(in the rows, 128 means zero)
Rotation paths and how fast each direction turns (degrees a step)
Each turn is a multiple of 5 degrees from 10 to 175, or 0.
Each row of a path follows its step; steps can be skipped.
Path 1:
step 1: [137 131 136 136 125 122 117 130 123 130 125 136 141 131 130 122 123 132
 117 123 140 132 122 129 120 146 125 138 129 127 124 129 127 136 125 129
 122 128 126 128 134 133]
step 6: [125 131 129 125 134 120 131 131 119 125 118 134 133 137 124 121 123 131
 134 130 123 125 121 109 137 133 127 131 137 128 141 130 126 135 134 124
 122 119 127 126 129 137]
step 16: [136 124 134 135 122 116 132 134 123 132 125 136 132 130 133 124 129 125
 123 119 135 124 114 113 129 132 121 136 130 126 125 127 131 133 128 133
 121 116 136 131 129 139]
step 17: [127 126 132 123 117 124 124 134 133 130 122 129 125 126 128 125 121 139
 129 125 139 115 124 130 124 139 122 137 122 134 129 125 133 129 116 123
 115 120 118 134 134 127]
step 18: [130 118 121 120 121 123 128 134 125 138 125 138 142 128 119 123 124 133
 132 124 134 120 120 128 123 134 126 131 129 123 131 131 141 129 141 128
 127 123 137 134 136 130]
step 23: [116 124 138 123 122 128 133 118 131 121 108 133 140 131 127 122 122 129
 121 128 122 120 120 134 132 128 130 138 134 125 128 134 122 129 126 125
 129 125 132 119 130 128]
step 26: [130 129 112 127 123 121 130 125 123 128 128 134 134 132 124 125 128 123
 130 120 132 133 111 125 119 137 116 133 141 130 132 132 128 136 134 135
 123 132 129 123 128 137]
step 28: [125 124 125 124 123 132 128 137 124 128 131 133 136 130 139 132 121 123
 133 129 126 128 106 133 123 138 122 129 135 112 131 123 132 136 132 125
 134 127 130 131 135 131]
[131 131 130 130 130 128 127 127 127 127 130 125 126 126 126 126 126 132
 127 129 126 129 131 125 126 130 127 127 128 129 128 128 125 130 126 126
 128 125 126 129 131 132]  140
[127 133 129 129 129 129 130 128 131 130 129 126 127 128 129 128 130 126
 128 129 133 127 124 129 122 128 126 127 129 127 128 125 126 130 127 128
 131 130 131 127 128 129]  25
[128 133 126 127 128 128 125 128 129 131 126 131 128 130 131 133 130 128
 129 128 129 126 132 127 129 130 127 128 127 126 127 131 127 130 125 130
 129 128 127 131 129 129]  90
[128 128 129 129 127 125 128 124 132 127 130 128 130 127 127 129 130 128
 128 124 127 131 127 129 129 127 126 129 127 127 124 131 123 126 129 130
 129 125 130 126 130 127]  95
[127 124 127 129 131 128 131 131 126 129 132 126 130 130 130 130 129 126
 128 126 130 127 130 127 127 131 128 129 131 129 126 129 128 128 132 131
 131 128 127 129 131 130]  175
Path 2:
step 8: [126 133 117 136 125 129 145 121 121 122 122 137 130 129 131 124 120 127
 129 121 124 126 127 131 131 130 132 132 128 128 131 140 137 131 133 132
 137 119 129 130 129 137]
step 9: [135 126 121 123 129 126 141 126 126 134 131 137 128 135 126 119 122 129
 131 119 134 129 135 137 121 125 133 125 134 113 127 129 134 138 131 136
 122 123 123 131 124 124]
step 10: [126 132 124 120 119 126 124 122 121 128 127 127 140 123 128 129 122 133
 122 128 129 130 141 127 118 133 142 127 139 114 129 136 125 131 128 130
 131 128 126 124 127 127]
step 11: [126 133 123 129 118 127 130 131 120 128 118 126 134 124 118 124 121 127
 123 117 124 116 131 126 123 133 129 125 129 124 128 137 143 124 129 125
 135 123 131 138 132 130]
step 13: [130 124 125 127 119 122 134 118 130 131 131 130 126 118 120 127 132 130
 112 126 128 139 135 135 128 123 141 120 134 117 125 133 128 132 129 127
 129 124 126 132 126 127]
step 14: [122 124 132 125 120 133 129 125 126 122 117 133 129 123 129 122 122 124
 112 123 127 123 133 125 124 126 139 120 139 130 129 137 141 123 124 134
 128 129 132 126 129 131]
step 17: [129 124 127 131 127 126 131 115 122 120 120 132 128 126 122 124 123 122
 119 118 135 131 133 132 140 130 129 118 138 131 132 132 142 136 128 128
 123 123 121 127 129 125]
step 21: [125 127 122 120 127 121 132 128 127 123 129 128 127 134 125 120 118 123
 124 115 133 133 130 131 128 129 128 124 131 116 120 132 132 139 129 132
 133 125 119 133 113 136]
[125 129 126 132 123 127 126 123 129 126 129 126 129 126 128 129 128 132
 127 131 129 129 127 126 128 126 129 130 129 127 130 130 126 128 126 127
 128 129 127 131 130 125]  120
[129 128 130 126 123 129 131 129 131 132 127 126 127 128 128 126 127 126
 128 127 131 125 125 129 129 128 124 129 129 127 132 128 125 129 126 133
 129 127 125 127 127 129]  120
[130 129 128 129 124 128 131 127 134 125 124 132 126 128 127 131 131 126
 127 126 127 129 130 128 129 126 130 130 125 130 127 127 126 127 131 129
 127 128 130 127 129 127]  65
